In the rows, zero is written as 128.
One turn or mirror swaps these rows in pairs. Which row does each one swap with?
The rows were stretched afterwards, more along some directions than others.
meka: [127 141 157  93 147 123 144 168 133 138 120 137 109 146 129 111 121 156
 107]
reta: [138 125 144  89 146  98 158 158 138 122 128 130  90 140 125 103 133 136
 143]
zut: [141 135 117 114 147  87 153 167 146 143 155 140 137 137 114 105 134 127
 132]
vosel: [147 125 145 118 140 100 160 166 137 140 140 144 105 147 101 108 112 128
 134]
des: [149 131 123 129 152  88 154 153 140 117 133 131 121 120 122 119 136 125
 112]
naver: [139 113 136 122 150 114 152 146 134 115 135 148  87 129 121 114 132 130
 132]
mik: [146 140 140 111 160 129 158 161 152 116 154 130 104 146 117 111 132 148
 126]
kiled: [138 122 114 109 157  88 158 161 145 127 148 129 115 116 131 105 136 126
 121]
menud: [141 117 136 117 129 126 147 143 143 137 128 145 101 141 122  97 138 126
 158]
lat: [125 132 146 123 144  98 133 158 140 133 122 140 150 136 143 113 116 137
 116]
Tak: [139 122 136 138 148 117 141 151 153 128 140 131 133 133 136 113 124 130
 124]
dodum: [131 130 164 110 148 121 139 146 130 128 110 133 100 146 144 114 126 153
 119]
soso: [126 128 137 130 147  89 143 170 144 151 129 149 130 134 132 115 108 129
 105]
Ledu: [127 115 129  97 148 100 137 166 131 138 125 156 111 129 117 105 119 150
 103]
kel: [127 114 122  91 157  94 150 169 145 145 149 144 114 129 124  82 126 135
 131]
rizov: [135 122 135  99 170  89 162 163 132 119 120 123  88 129 118 111 119 141
 136]
fev: [141 153 132 113 167 100 167 162 141 129 143 131 105 144 115 110 121 144
 123]
teze: [126 111 142 122 164  88 154 158 136 146 131 140 106 124 142  90  98 127
 120]
zafi: [133 144 128 119 153  85 155 158 132 136 131 138 137 134 127 124 127 121
 134]
botoz: [127 131 155 116 143 111 145 150 119 138 112 130 107 137 135 114 113 135
 122]
fofeb: [150 134 141 122 154  92 161 171 145 131 147 156 111 150  91 120 120 129
 135]
mube: [128 136 157 124 140 109 153 153 122 135 116 136 109 144 132 119 119 126
 137]
mufer: [117 126 131 108 149  90 140 160 117 145 103 145 111 121 123 121 112 139
 106]
nugo: [124 107 125 121 152 107 129 156 141 142 122 158 127 120 119 101 127 127
 127]
Dudi: [117 145 138  85 147 106 137 169 140 136 120 127 139 137 137 120 129 166
 103]
teb: [117 123 153  97 152 115 140 166 136 141 118 144 106 140 140  88 121 159
 130]
gatim: [135 124 150  98 130  95 145 153 133 134 102 134 114 147 133 108 122 141
 138]
renav: [137 143 136  98 152  93 153 174 135 130 125 138 119 125 121 135 129 132
 110]
gede: [147 129 132 111 140 117 140 163 149 131 135 148 123 135 110 112 129 144
 100]
Bima: [125 127 150  98 158  82 146 166 123 143 113 134 104 140 125 117 106 144
 109]
dokem: [133 143 141 126 144 106 143 160 142 122 121 146 140 132 125 130 122 130
 115]
nata: [139 122 157 122 137 105 151 143 130 117 113 141  94 136 133 115 125 140
 131]
Fep: [120 123 135  88 140  92 129 164 131 139 109 135 119 131 129 117 127 147
 103]
Doru: [144 136 165 113 136 122 147 153 131 119 119 132 100 146 134 132 135 147
 110]
Devuk: [127 132 141 122 156 115 151 151 146 118 142 146 131 137 117 114 137 134
 133]
turap: [124 142 139  92 139 107 127 169 149 121 128 140 138 129 129 110 140 152
 108]
makov: [140 131 159 101 128 102 153 150 132 138 113 135  98 155 134 108 120 140
 147]
Rugo: [134 141 133 112 152 116 144 169 153 126 148 131 130 136 130 112 130 153
  98]
Dopo: [128 138 122 110 142  74 151 167 135 139 133 156 141 124 117 113 129 115
 133]
pobaz: [134 120 105 105 158  93 143 160 150 125 135 136 125 110 128 103 136 143
 109]
lel: [120 135 121  97 159  95 149 164 142 141 131 150 140 134 108 115 131 138
 127]
Padim: [134 135 130 130 163  96 159 171 144 128 158 142 117 125 122 113 119 132
 107]
ros: [144 124 128 123 143  96 161 162 144 136 154 153 101 134 107 110 129 109
 137]
dif: [128 133 138 107 150 108 151 148 135 112 130 119 118 122 143 118 144 139
 128]

mufer swaps with nata
fofeb swaps with nugo
kiled swaps with Rugo
reta swaps with meka
Padim swaps with pobaz

